128 stands for zero in the data rows.
Some points:
[158 164 166 122 177 125 108 157 142  97 106  84 135 137 144 124 122 168  93 108 165 146  93 114 147 112 114 138 174 124 140 139 103 110 149 123 178 100 141 147 101 152 135 185 171 100 109  99 155 112 158 151 127 149 105 111  80  80 145 182  67  96  94  77]
[166 119 144 131 120  94  87  97 152 166 188 194 122 155 120 118 172 144 173 148 115 184 136 102 143 135 100 145 175 119 173 116 113  98 149 121 139 136  55 180 136 166 116 152 105 105 122 121 148 120 120 153 161 148 166 102 162 111 149 178 144 101 132  91]
[100 105 116 143 158 142 172 103 182 108 120 100  90  76 109 102 139  93 127 158  87  51 169 128 133 152 152  69 143 174 171 166  85 155  42  60 167 189 182 155 159 143 102 124 128 116 136 156 178 159 112 111 148 164 114  76 159 125 140  99 147 110 148 143]
[159 165 107 134 122 130 135 151 168 184 106 166  88 162 123 148  94 181 131 144 191 179 180 110  65 109 184  73 152 111  72  97  81 100  36 141  77 113 135 131 144  70 101 109 118 110 178  97  86 114 135 147  56 158 111  96 150  70 115  44 115 116 165 125]
[152  95  87  77 166  87 164 155  78 164 191 120 137 152 182 154  97  76 158 148  80 110 147 154  86 151  95 149 131  63 118  88 195 159 140  66 162 108 122 134  97 133 182 116 194 117 133 123 155 162 120 163  46 149 111 139  83 132 123 149 175 148 158 169]
[107 154  98 129 136 151 154 114 103 137  91 144 127 192 190 120  96 149 171 126 127  82 156 116  98 149  85 153 117 157 113 161 111 105 133 134 155 160 119  79 110 143 125 157 108 148  89 138  89 178 155 204  83 122  92 134 114 183  77 157  92 195 117  88]
[ 93 141 142 147  91 152 163 147 185  90 147 120 117 201  98 144 180 167 116 103 107 114  63 118 133 150 105 111  91 170 149 136 189 172 150  81 140 143 138 104 128 118 126  82 182 104 196 159 147 180 124 102 164 114 105  73 143  75 107  88 167 160 147  88]
[179  99 213 125 103 128 185 133 166  89 115  57 148 107 220 163  67 160 143 136 129 167 151 112 124 130 166 163  98 123  83 132 106 106 157 151  46 154 162 159 102  81 129 118 114 111 185  86  96 183  87 129 167 142 141 137 108 153 101 104 177  83 127 119]
[147 124 165 113 148 164  90 107 167 176 132 113 133 158 106 138 165 175 138  83 146 140 127 189 175 122 153 149 200 103 133 132 111 142 142 136 158 136 101 133 105 168 150 156 109 102 106 125 165 119 101 163 106  84 120 115 102 163 155 135 112  88  51 120]
[101 128 146  81 163  78  82 129 174 102  86 148 128 120 138 145  96  95 154 125 152 158  89 134 146 115 155 173 179 120 180 150 116  96 132 157 139  95 142 113 135 157 177  87 170 125 111 117 157 110 100 184 157 144 114 116 133  80 143 134  88 154 159 100]
[ 79 122 100 184  96 152  98 122  86  81 105 166 185  93  86  94 151 103 174 134 128 166 139 130 136  80 131 129 103 138  84  87  72 198 107 143 106 133 121 172  89 139 137 149 112 113 142 189 110 114 100 145 148 139 120 120 110  80  45 130 164 125 146 176]
[177 120 148 213 115 128 165 207 165 187 106 121 104  97 124  69 170  79 139 130 123 122 110 123  97 131 169  98  82 176 133  78 124 147 133 123  86 159 136  49 130  98 111 131  97 103  99 104  99  92  57 179  75  53 114 152 157  96 156 209  71 133 132 175]
[119 105 128 179 162 103 106 142  73 124  87 163 153 163 102 162  79 104 138 157 164  92 136 145 140 120 160 203 114  90 184 132 181  89  86  87 148 101 133 132 129  78 106 153 100 148 119 107 135 117 118  57 153  34 105  98 109 103 147  99 123 170  96 167]
[ 58 117 187 111  91  99 116 110 100 171 176 103 131 115 103 135 164 132  46 167 119 160 138 155 141 123  84 155 103 145 109 138 139  85 157 115 125 127 157 131 149 115 101 155 125 125 177 187 101 104 119 107  90 147  96 145 126 141  77 111  53  99 144 143]
[122 172 158 123 103 145 123 119  79 186 146 121 109  98 114 114 128 110  92 158 110 138 145 139 138 132 146 105 113 160 185 182 136 151 188 140 144 127 139 124 143 109 181 140 130 112 158 174 117 110 128 107 165 142 131 190 132 111  55  83 149 100 142 138]
[121 129 178 100 124 133 120  96 112 108 123 136 190 177  63 106 148  81  91  61  70 130 130  64 115 103 178 135 174  88 166 112 134 100  82 146  99 184  70 129 147 104 144 185 149 105 126 105 127 151 118 133 130 160 219 159 110 134 198 146 126  98 126 114]
[144 140  74  82  91  66 162 143 129 104 108  77 165  82 119 180 140 162 114  71 140 114 132 109 136 130 152 102 117 134 120 163 177 103 180 127 132 154 106 127 121  86 121 148  53 140 154 112 109  86 149 166 117 132 102  88 164 118  86 122 195 130 158 100]
[110 140 112  94  81  89 129  90 111 197 153 101 121  84 108  83 144 169  79 146 132 147  90 112 142 112 153 171 111 185  95 146 190 134  42 136 117 107 128 175  87  93 159  63 149 162 159 197  88 109 130  86  97 123  92 165 145 197 152 161 122 113  96  72]
[120 106  67 131 142 138  57 148 137 158 136 112  95 133 158 156  80 151 145 102  82  98 175 130  55 169  85 112 106 140  98  89 177  85 151  42  93 124 145 111  62 115 170 116 192 113  67 144  89 127 151 126 128 131 198  76  82 162 104 137 128 135 135 123]
[158 131 136 208 182 105 147  88  65  99 111 157 117 126 109 166 125 101 146 143 135 150 102 161 157 156 164 167 139 109 149 150 195 101  85 153  80 125 139 155 154 148 163  99 109 128 114 121 158 132 168 108 147 120 135  93 137  98 134 134  81 198 124 175]
[160 142 202  86 179 117 159 133  98  76  98 182 124 139 120  96  87 168 136 117  99 108 150 102 119 121  92  74 104 144 120 122 135 117 155 145 165  91 112 101 116 165  88  66  86 139 141 122 155 126 110 117 126 125 131 128 104 193 132 143  87 183 129 176]
[125 119 120 105 165 142  98 104  97 125 143 123  99 184 115 126  99 134 157 110 150 139  79 146 142 113 180 125  87 105 156 161  85 117 152 124 115 106 123 102 132 130 105  91  94 147  95 106 156 109 130  78 168 186  82  94 110 140 154 187 101 126 156 139]
[115 125 112 129 162 128 127 109  80 152 158 154 155 120 123  82  97 175 146 140 148  96  68 123 155 130 124 129 121  89  70 166 115 104 161 154 158 142 162 113 148 153  89  94 117  92 100  99 150  89 112  77 172 139 121 139  93 155 174 139 117 174 177 157]
[154 143 154  93 152 121 109 112 146 180 183  75 139 147 128 105 181 145 173  93 126 132  78 119  76 120 157 138 142  96 143  56 113 102  88 153 121 139  77 157 168 178  84 179 140 130 101 152 146 129 129 149 158 138 185 167 138 110 133 130 149 150  51 101]
[ 93 116 125 141 130  98 117 123 119  93 130 121  88 115  76 138 147 110 119 135 164 137 126 127 128 127 169 151 141 180  62 141 115 194 197 141 131 124 119 173 104 126 145 122 142 137 153 111  63 132 118  94  78 139 158 165 157 137  91  88 151 105 132 153]
[113  83 136 177  57 178 120 115  80 123 122 126 161  83 163 175 153 127  66 144 143 120 164 107  87 141 137 118 133 161 164 152  90 182 106 134 163  82 115 134 120 196 119 167 178 132 122 129 161 138 148 126 129 122 121 157 187 108 162  90 155 130 164 193]
[156 174  87 114 117 129  84 167 129 146 123 195 122 131 172 137 128 114 118 132 105  99 179 118 130 144 117 145 114  99  89 124 174  99 147  92 129 127 163  92 122 195 102  82 132 215 118 117 127 205 134 159 101 145 174 140  62 148  95 170 145 128 124 148]
[ 62 145 130 156 132 136  95 131  88 108 135 100 105  56 132 164 152  96 163 125  92  88 119 117 102 152  59  93 121 160 148 161 104 166  67 159 133 112 147  89 115 146 112 156  99 138 145 117 138 171  98 119 159 140 113 111 139  85 197 100 173  84  98 155]
[109 112 104 194 123 101 191 130 156 125 116  74 139 130 110 166 151 102 136 110  99 123 159 136 146  60  62  86 135 131 141 120 118 153 111 143 152 105 127  62 160 162 119 106 147 134 105 148 122 171 146  54 170 133  87 148 140 104 138  74 152  98 157  83]
[117 137 131 162  63 117 128 129 112 114 103 120 102 127 119 176 158  63 167 149 149 140 157 124 175  99  86  96  77 161 131 123  76 171 107 153 159 119 165 172 165 106 127 144 167 124 130 116 142  58 148 153 136 110 165  93 122 137 151 102 187 125  96 171]
[140 157  62  75 118 139  96 138 114  90 102  98 125 112 142 138 188 120 106 163 110 190 134 161 142 138 123 150 120 168 119 145 123 147 156 136 101 121 142 173 137  97  92  92  98  93 117 146  97 126 112  73  80 140 118 180 134 157 114  72 109 112 126  93]
[ 93 122 133 142 125 121 156 138 131 145 133 204 107 147 130 145 114 156 103 177 128 135  75 197  95 124 138 125 177  82 112 103  75 137 166 118 132 177  63 157 140 101 110 123 100 131  82 118 190 136 131 194 192 121 195 152 131 127 140 130 105  72 119  59]
[119 106  86 141 107 157 198 180 180 182 122 172 160  89 132  49 104  64 144 153 158 199 115 124  93 147 155  70 123 175 138  90 167 137 172 138 106 127 157 115 139 117 106 189 123 131 116 105 116 167 152 101 101  80 121  84 154 128 179 158  97 129  53 158]
[160 114 131 108 141 166  92 135  93 134  88 157 131 146 187  78 108 151 116 118 128  78 122 130 154 129  49  95 125 134  72 102 145 123 136  95  84  84 141  94 124 116 134 162 156 196 105 132 142 170 132 163 104 154 154 132 167 202  83 128 105 162 175 105]
[160 125 152 114 133 147  99  94 138 136 114  75 106 138  80  86 101 135 103 130 135 130 100 157 136 146 121 148 151  65 148 136  97 119 174 128 148  90 136 128 128 162 141 104 113 146 133 112 100 108 121 195 178 136 120  89 114 126 195 133  95 149 164 114]
[107 110  75 115 157 103 171 160 177  82 180 108 119 103 159 127 169 160  71  97 141 133 169 128 135 119 165 155 115  96 104 142  86  91 100 138  87 100 154 104  99  87 161 131  94  99 200 133  91 108 176 136 142  97 126 166 147 186  98 167 177 126 123 114]
[125 114  67 126 118 151 182 138 170 116 113 115 141 118 126 149 126 153 117  78 119  67 137 111 164 132  98 131 116 130 200 142 128 147 172 162 101 132 139 156 138 107 120  71 117 128 149 146 108  78 125 101  57 138 132 121 148  66  95 117 154 111 125  77]
[175 141 154  97 124 153 112  87 154  77 172 124 142 128 131  69  79 148 148 111 150 168  74 130 161 145 105 162 182 120 165  77 105 130  55 136 172 209  62  45 156 113 139 169 167 168 104 104 110  93 201  80  88 128 150 149 113 135  92 106 145  96 113 142]
[139 129 159  88 118 177  96 110 157  57 125 166 132 150 130 166  93  72 134 161 146  62 176  89 146 124 122 103  86  69  56 137 204 120 129 164 144 133 114 185 154 120 161 120 108 125  94 119 168 100 118 103 185  66  49 196 124 137 158 157  90 180 111 148]
There is one direction along which these points spread out most. Take the direction at right angles to it along which they spread out most. Go by this last direction. For each point below, how far along it does it lie, from 0 to 99? The average is 50, and the first point in the table lies past the average. One standard deviation of the points above along it is 16.
[160 114 131 108 141 166  92 135  93 134  88 157 131 146 187  78 108 151 116 118 128  78 122 130 154 129  49  95 125 134  72 102 145 123 136  95  84  84 141  94 124 116 134 162 156 196 105 132 142 170 132 163 104 154 154 132 167 202  83 128 105 162 175 105] 17
[177 120 148 213 115 128 165 207 165 187 106 121 104  97 124  69 170  79 139 130 123 122 110 123  97 131 169  98  82 176 133  78 124 147 133 123  86 159 136  49 130  98 111 131  97 103  99 104  99  92  57 179  75  53 114 152 157  96 156 209  71 133 132 175] 50
[121 129 178 100 124 133 120  96 112 108 123 136 190 177  63 106 148  81  91  61  70 130 130  64 115 103 178 135 174  88 166 112 134 100  82 146  99 184  70 129 147 104 144 185 149 105 126 105 127 151 118 133 130 160 219 159 110 134 198 146 126  98 126 114] 76
[113  83 136 177  57 178 120 115  80 123 122 126 161  83 163 175 153 127  66 144 143 120 164 107  87 141 137 118 133 161 164 152  90 182 106 134 163  82 115 134 120 196 119 167 178 132 122 129 161 138 148 126 129 122 121 157 187 108 162  90 155 130 164 193] 61
[122 172 158 123 103 145 123 119  79 186 146 121 109  98 114 114 128 110  92 158 110 138 145 139 138 132 146 105 113 160 185 182 136 151 188 140 144 127 139 124 143 109 181 140 130 112 158 174 117 110 128 107 165 142 131 190 132 111  55  83 149 100 142 138] 55
[107 154  98 129 136 151 154 114 103 137  91 144 127 192 190 120  96 149 171 126 127  82 156 116  98 149  85 153 117 157 113 161 111 105 133 134 155 160 119  79 110 143 125 157 108 148  89 138  89 178 155 204  83 122  92 134 114 183  77 157  92 195 117  88] 20
[ 79 122 100 184  96 152  98 122  86  81 105 166 185  93  86  94 151 103 174 134 128 166 139 130 136  80 131 129 103 138  84  87  72 198 107 143 106 133 121 172  89 139 137 149 112 113 142 189 110 114 100 145 148 139 120 120 110  80  45 130 164 125 146 176] 58
[ 93 122 133 142 125 121 156 138 131 145 133 204 107 147 130 145 114 156 103 177 128 135  75 197  95 124 138 125 177  82 112 103  75 137 166 118 132 177  63 157 140 101 110 123 100 131  82 118 190 136 131 194 192 121 195 152 131 127 140 130 105  72 119  59] 66
[ 93 141 142 147  91 152 163 147 185  90 147 120 117 201  98 144 180 167 116 103 107 114  63 118 133 150 105 111  91 170 149 136 189 172 150  81 140 143 138 104 128 118 126  82 182 104 196 159 147 180 124 102 164 114 105  73 143  75 107  88 167 160 147  88] 51
[166 119 144 131 120  94  87  97 152 166 188 194 122 155 120 118 172 144 173 148 115 184 136 102 143 135 100 145 175 119 173 116 113  98 149 121 139 136  55 180 136 166 116 152 105 105 122 121 148 120 120 153 161 148 166 102 162 111 149 178 144 101 132  91] 72
[115 125 112 129 162 128 127 109  80 152 158 154 155 120 123  82  97 175 146 140 148  96  68 123 155 130 124 129 121  89  70 166 115 104 161 154 158 142 162 113 148 153  89  94 117  92 100  99 150  89 112  77 172 139 121 139  93 155 174 139 117 174 177 157] 47
[159 165 107 134 122 130 135 151 168 184 106 166  88 162 123 148  94 181 131 144 191 179 180 110  65 109 184  73 152 111  72  97  81 100  36 141  77 113 135 131 144  70 101 109 118 110 178  97  86 114 135 147  56 158 111  96 150  70 115  44 115 116 165 125] 48
[107 110  75 115 157 103 171 160 177  82 180 108 119 103 159 127 169 160  71  97 141 133 169 128 135 119 165 155 115  96 104 142  86  91 100 138  87 100 154 104  99  87 161 131  94  99 200 133  91 108 176 136 142  97 126 166 147 186  98 167 177 126 123 114] 41
[158 164 166 122 177 125 108 157 142  97 106  84 135 137 144 124 122 168  93 108 165 146  93 114 147 112 114 138 174 124 140 139 103 110 149 123 178 100 141 147 101 152 135 185 171 100 109  99 155 112 158 151 127 149 105 111  80  80 145 182  67  96  94  77] 62
